Some points, each followed by its number:
[ -6  46   8 -23  -3  37   3  31 -37  10 -10  -5   9  34  36 -20 -11  -4  -1  -4   2  -2  16 -16   5  33  -5  -5  44  24  14  23  18 -31  22  43  35  15 -10 -10   1  26   7 -16  10 -40   4] 0
[-23 -44 -32   1  32  -6   9  -6  -5 -47  19 -19 -22  -2   8   4 -10  12 -17 -11 -36  25 -27  39  26  26  51  12 -95  25  34  -9 -52  55 -72 -30 -60  10  33   9  21 -48  44  42  -8  34 -49] 1
[-25  39 -20 -37 -12  23 -12  26 -23 -26  -3 -19  28  -8  29 -32   0  28 -21 -37  41  29  30  -6  18  17  45 -11  15  24  49 -11  -5  -9 -19   5  -6  -1  10 -25   5  13  27   1  16 -53   2] 2
[  57  -49  -46   51 -127    1   10   -6   35   45    8    7  -38  -47   20  -10   38  -64  -20  -65   50  -72   -9   26   25    6    7   44  -21  -31  -24   51  -11 -127  -23   32   48   11  -69  -23   13   -2  -18   26  -26   35   19] 3
[-24  49 -19 -27  -2  22 -19  18 -27 -23   8 -10  38 -18  38 -38   0  30 -30 -47  41  40  35  -2  32  12  59  -8 -16  29  49  -9 -14  -4 -19  -4  -8   1   0 -11  10  17  28  11   2 -38   6] 4
[-19  42 -32 -38  -4  25   3  20 -21 -37  -6 -12  28 -18  14 -28   4  34 -33 -35  36  26  25  -8  21  19  37 -15   1  33  60 -18  -4  -2 -11  -9 -12  -7  10  -9  12  24  28   2   3 -43  -1] 5
[ -9  42  42 -18 -54 -11  23 -21 -21  56 -10  34   3 -14 -19 -26  36  17  83 -38  -6 -47 -11 -19  18 -54   5  27  75 -46 -60  43  34 -28  35  32  47   8 -35 -35 -55  44  19  22  41  17  30] 6
[  -1    2   11  -41   46    8  -50   24   49    7   11  -48  -13 -102  -17   37   95   37  -35   28   31   60   16   12  -79  -67  -73  -20   21  -39  -23   12  -30   80  -12  -37  -48  -52  -33    0   10    2   -6   23  -74   34   81] 7
[  7 -87   7  41  18  -7   3 -43  25  22 -34 -29 -56  16  -7  22   1  -9  40  80 -83  25   4   0   5 -33 -18 -13  12 -16 -65  -9   4  82   4 -30 -23   4 -42  25 -18 -68   8   5 -13  51 -49] 8
[-17  39 -22 -13 -19  21 -12  23 -16 -48  10 -12  25 -20  30 -45  -2  33 -33 -44  39  30  38   2  31  18  45  -6  -3  31  45 -12 -13   0 -25 -14 -22   3   8 -11  18   2  35  13   1 -49  -9] 9
[-20  46 -30 -23  -1  20  -9  21 -27 -34   7 -14  25  -9  31 -40   9  32 -20 -47  42  49  37  -1  31   9  49   1   7  41  48 -15 -17  -8 -24   0 -15   1  14 -16  12   7  18   8  -6 -42   1] 10
[  8 -59  26  30  75 -24  26 -55 -34   6 -37  36 -40  11 -40  20 -34 -63  52  50 -52 -17 -22  14  -7   4 -36 -17  19  -7 -69  26  16  22   8  36   5   9 -18  23  15 -42 -60  34  -8  37 -20] 11
[ 42 -43  50  18  34   9   5  -4 -25  46  16  25 -48  19 -51  51   2 -56  40  52 -39  25   7   7 -38  28 -62   8 -21  15 -79  71  -8  10  19  43   3 -29 -17  21 -27   5  -7  32  10  43 -12] 12
[ -9  47   2 -28 -23  32   4  28 -26  -8 -15  -7  16  25  24 -12 -15   3  -8  -9  37  26  19 -15  15  30  19  -9  31  22  19   2  14 -16  18  36  19   0  -2 -11  -3  13  10 -14  12 -52  -3] 13
[ 15 -12 -16  64  67  -4  45 -99  72  68 -17  33   3 -14 -66   2  23  88 -19 109  -1 -49 -51  -4  17 -61 -59 -19  57  16 -50 -33  34  27  95 -70   7 -13 -51   1 -61   2 -16  32 -51  -6  55] 14
[ 11 -23  59  17  -2  -6 -27   8  26 -33 -67 -33  30 -18  19 -20  14 -48 -16  25  29 -56 -27  -4 -34  21  58  33  30 -14  55 -22 -16 -59 -24 -39  13   4  -9 -55   3  64 -47 -26  77  -6 -16] 15
[-25 -25 -28   0  24 -10  13   3  12 -53  11 -30 -28 -20  -4   7 -37  -1 -31 -27 -22  19  -6  44  34  36  71  10 -62  27  41 -12 -62  27 -64 -19 -38  22  20   5   8 -47  37  27  -1   8 -27] 16
Which five points above are nearest to each new point, looking only along the 3 directions in which the numbered points spread most? Their numbers follow each, nearest first.
[ 58 -55  26  12   7 -43  26 -33  20  22 -31  22 -29  28 -46  61 -32 -14  44  27 -80  34 -13  -2 -31 -41 -82  38 -68 -29 -47  78  37  52  25  46 -59 -17  15  28 -15 -32 -44  16  21  89 -28] 11 12 8 14 1
[  20 -107   45   32  -26  -16   48  -28   -6   37    2    7  -48   56   -9   33    2  -37   71   71  -44   -7  -26   -6   -6  -28  -24  -15    5   15  -59   23   32   73  -14   47   12  -19  -12   22   10  -48    2  -12  -16   43   -6] 11 12 8 15 3
[-19  16 -23  -7   8   5 -23   6 -20 -54  23 -32  24 -31  17 -28 -11  16 -39 -37  25  24  15  18  34  17  60   1 -43  27  63 -31 -20   6 -43 -27 -37   4   2  -4  20   1  28  20  13 -19  -8] 9 10 4 5 2
[  -1 -101   12    6   24   16   -3  -19   33  -33  -14   47    3  -71   -5   78   73   34  -48   71  -79   16  -26    4    3  -78  -35  -29 -105  -86   -4   17  -22   28   28  -27  -10  -43   20   91  -24   19  -43   -7   10   92   34] 8 11 12 7 14
[-66  57 -54  28  11  22 -30   6 -25 -49  62 -18 -27  44 -24   8  15  28   4 -62  32 -72 -30  12 -32   3  42 -32 -39 -55  54 -53  17  -5  55   8   3  24  35  -3 -18  -5 -70  16   7 -21  10] 13 0 15 2 5
[ 24  11  37 -20  -1 -13  -1  -4 -21  42 -29  28 -14  33  -2  25 -48 -18  40  33 -37  20  -2 -18  -5   5 -35  -7  45   7 -46  50  17 -22  35  36  21  11 -11  16 -11   4 -13  -1  -1   5   7] 12 6 15 11 0
[-26  23 -55  13 -60 -51 -73  40  20   6  44  43 -44 -34  54  -6 -26 -35  17  20  -5 -39 -20 -14  10 -14  13  47   2 -49  25 -10  20 -58 -18 -13   0  42   5 -30  21  18  24 -16   7 -30  57] 15 0 13 2 3
[ 29  21  41   5 -14  11  21  21 -40  36 -27  12  10  35  13  32 -30 -23  10  23 -19   0   8 -21  -6  26 -12 -10  49  -9 -11   6  -3 -24  35  38  42   8   9  -9  -1  20 -14 -25  -1   1  -4] 15 0 6 13 3
[-17  18 -31  41  28  -8  24   4   7  41 -49   9   3 -10  44 -50 -25 -41  16 -28  12 -19  -9  -4  10  86 -11  43  21  26  12 -51   8 -31  39 -25  11  72  14  22  -4  -8  18 -32  18 -46   6] 15 0 13 2 5
